[[-11  -6  -9  22]
 [-14 -10  -6  15]
 [  6  -5  32 -16]
 [ -8   6   5  30]
 [-14  -5  -7   1]
 [ -9  -9   7 -24]
 [  0  -5  18  19]
 [-13  -7 -13  16]]
->
[[ -6  -9  22 -11]
 [-10  -6  15 -14]
 [ -5  32 -16   6]
 [  6   5  30  -8]
 [ -5  -7   1 -14]
 [ -9   7 -24  -9]
 [ -5  18  19   0]
 [ -7 -13  16 -13]]

[[ 21  18 -10  22   9   8 -41   2  10  -1]
 [ -5   1 -16  -5   9   1  -2   2   3  -3]
 [ -2  -2  -4   8   1  -3 -12   7  -3  -1]
 [  2 -23 -10 -17  29  25  -1 -35   8  16]]
->
[[ 18 -10  22   9   8 -41   2  10  -1  21]
 [  1 -16  -5   9   1  -2   2   3  -3  -5]
 [ -2  -4   8   1  -3 -12   7  -3  -1  -2]
 [-23 -10 -17  29  25  -1 -35   8  16   2]]

[[-13   0  -4   0  26   9 -14 -14  26]
 [ 11  10   0  -2 -21   6  -5  16 -27]
 [ -1  21  -7  -2   4  28 -33   7 -19]]
->
[[  0  -4   0  26   9 -14 -14  26 -13]
 [ 10   0  -2 -21   6  -5  16 -27  11]
 [ 21  -7  -2   4  28 -33   7 -19  -1]]

[[-18 -18]
 [-15  29]
 [ -8 -17]
 [-38  15]
 [-16 -24]]
->
[[-18 -18]
 [ 29 -15]
 [-17  -8]
 [ 15 -38]
 [-24 -16]]

[[  7  -7  -4  -8 -18 -14 -22  -6 -22 -13 -16   2]
 [ -5  -2  -4  22  17   2  11   6  22  11  13   2]
 [  1   0   9  -1  24   2  -4 -11  10  11 -11   5]
 [  4   2  11  -4   9  19   3   6   3  -2   5  -8]
 [ -4   7   3  -7   1   6  12   0   3   4   5  -1]
 [  5 -10 -14   2 -30 -18 -18   3 -22 -17  -5   1]]
->
[[ -7  -4  -8 -18 -14 -22  -6 -22 -13 -16   2   7]
 [ -2  -4  22  17   2  11   6  22  11  13   2  -5]
 [  0   9  -1  24   2  -4 -11  10  11 -11   5   1]
 [  2  11  -4   9  19   3   6   3  -2   5  -8   4]
 [  7   3  -7   1   6  12   0   3   4   5  -1  -4]
 [-10 -14   2 -30 -18 -18   3 -22 -17  -5   1   5]]

[[  2  30]
 [  3  31]
 [ 15  29]
 [ 13   2]
 [-27 -10]
 [ -7 -24]
 [  9  14]]
->
[[ 30   2]
 [ 31   3]
 [ 29  15]
 [  2  13]
 [-10 -27]
 [-24  -7]
 [ 14   9]]

[[ 15 -14 -10  -5 -14  30   0 -15]
 [  3  10  15  -6  -4 -13  14  -9]
 [ -9  -5 -14  -6   5  -5 -21   3]
 [ 10  -6   1  23  -8  12  10 -28]
 [ -4  -9   1   7  -2  12  -5 -12]
 [  6   7 -22  -6  17  24   8   1]
 [  3   7  11 -16 -11 -20 -20 -10]
 [ -7  -4 -32   2 -13  -6 -11 -15]
 [ -5   3   6  -1  12   1   7  27]]
->
[[-14 -10  -5 -14  30   0 -15  15]
 [ 10  15  -6  -4 -13  14  -9   3]
 [ -5 -14  -6   5  -5 -21   3  -9]
 [ -6   1  23  -8  12  10 -28  10]
 [ -9   1   7  -2  12  -5 -12  -4]
 [  7 -22  -6  17  24   8   1   6]
 [  7  11 -16 -11 -20 -20 -10   3]
 [ -4 -32   2 -13  -6 -11 -15  -7]
 [  3   6  -1  12   1   7  27  -5]]

[[  2  11 -12  14 -16 -11  -9  15  -2   9  23 -40]
 [ 28  14   3 -14 -26 -20 -21  12 -14 -15  -3 -10]
 [  2 -18  25   4 -20 -33  19   4   2   4   9  20]
 [-22  -1  15  12 -28 -26 -21  -9  15  -6   4  16]
 [-10  20   8 -16  -5 -33  10   6   1  -1  15  32]
 [-23   1  -5 -31 -24 -26 -19   6  -1  -4  -2   8]]
->
[[ 11 -12  14 -16 -11  -9  15  -2   9  23 -40   2]
 [ 14   3 -14 -26 -20 -21  12 -14 -15  -3 -10  28]
 [-18  25   4 -20 -33  19   4   2   4   9  20   2]
 [ -1  15  12 -28 -26 -21  -9  15  -6   4  16 -22]
 [ 20   8 -16  -5 -33  10   6   1  -1  15  32 -10]
 [  1  -5 -31 -24 -26 -19   6  -1  -4  -2   8 -23]]

[[  4  12]
 [ 14   6]
 [ -3 -12]
 [ -4  38]
 [ -1 -16]
 [  6  -5]
 [ 13   4]]
->
[[ 12   4]
 [  6  14]
 [-12  -3]
 [ 38  -4]
 [-16  -1]
 [ -5   6]
 [  4  13]]
---
[[-36  26 -28]
 [ 30 -32  37]]
->
[[-36 -28]
 [ 30  37]]

[[ 25 -20  -1]
 [  0   2   3]
 [  0  17   3]
 [-10 -36 -38]
 [ 19   6  10]
 [ 24   5  12]
 [  2   9   1]]
->
[[ 25  -1]
 [  0   3]
 [  0   3]
 [-10 -38]
 [ 19  10]
 [ 24  12]
 [  2   1]]

[[ 22 -36  14]
 [ 10  10   3]
 [ -3   7   8]
 [-28   4 -16]]
->
[[ 22  14]
 [ 10   3]
 [ -3   8]
 [-28 -16]]

[[-24 -31 -38 -20   1   7 -17  17]
 [ -9 -20 -14   6  -3   4 -11  30]
 [  1 -10  -4   7  -3   3  -2  18]
 [  3  -4   3   7  -2   1  -3  14]
 [  9   0   5   8   0   7   5   5]
 [ 10   4   8   8   1   9   5  -3]
 [ 10  11  10  12   5  10   3 -11]
 [ 15  11  12   6   2   8   6 -11]
 [ 15  16  17  11   1   2  10 -15]]
->
[[-24 -38   1 -17]
 [ -9 -14  -3 -11]
 [  1  -4  -3  -2]
 [  3   3  -2  -3]
 [  9   5   0   5]
 [ 10   8   1   5]
 [ 10  10   5   3]
 [ 15  12   2   6]
 [ 15  17   1  10]]

[[  5  15]
 [-32 -10]
 [ 16 -21]
 [ 12  22]]
->
[[  5]
 [-32]
 [ 16]
 [ 12]]

[[ 24 -17  -7 -18  41  33 -26  -2  22  -1 -23 -33 -32 -39   1]
 [-14  39  11  35 -36 -29  21  12 -23  12  31  23  35  40  -5]]
->
[[ 24  -7  41 -26  22 -23 -32   1]
 [-14  11 -36  21 -23  31  35  -5]]

[[ -1  -6 -25  15 -16  -7 -13  -5 -14 -19]
 [  0  -3 -13  -3   5   2  -7   0  -2  -1]
 [  1  -4 -22  16 -19  -5 -12  -5 -18 -19]
 [ 13  11  -3  -9  11  11 -10  -6 -15   7]
 [  3   2 -21   1 -30 -27 -14 -25 -26 -32]
 [  6  -2 -28  -9 -30 -24  -6 -24 -35 -38]
 [-10   0  18  15 -33 -32   7 -13   7 -17]
 [ -9 -13   4   6 -30 -17  24  -1  -3 -27]]
->
[[ -1 -25 -16 -13 -14]
 [  0 -13   5  -7  -2]
 [  1 -22 -19 -12 -18]
 [ 13  -3  11 -10 -15]
 [  3 -21 -30 -14 -26]
 [  6 -28 -30  -6 -35]
 [-10  18 -33   7   7]
 [ -9   4 -30  24  -3]]

[[ 14   8  35  29  -1]
 [ 19  15  35   8   8]
 [ -5  20  -6  29  36]
 [  9 -40  16 -12 -19]
 [ -7  -9 -34 -21   6]
 [ -3   2 -35 -23   2]
 [ -5  -4 -14  35  15]
 [ -7  17  19  13  30]
 [ -1   8  21  24  33]
 [ 19   1 -20 -18  12]
 [ 37  30 -20 -20  34]]
->
[[ 14  35  -1]
 [ 19  35   8]
 [ -5  -6  36]
 [  9  16 -19]
 [ -7 -34   6]
 [ -3 -35   2]
 [ -5 -14  15]
 [ -7  19  30]
 [ -1  21  33]
 [ 19 -20  12]
 [ 37 -20  34]]
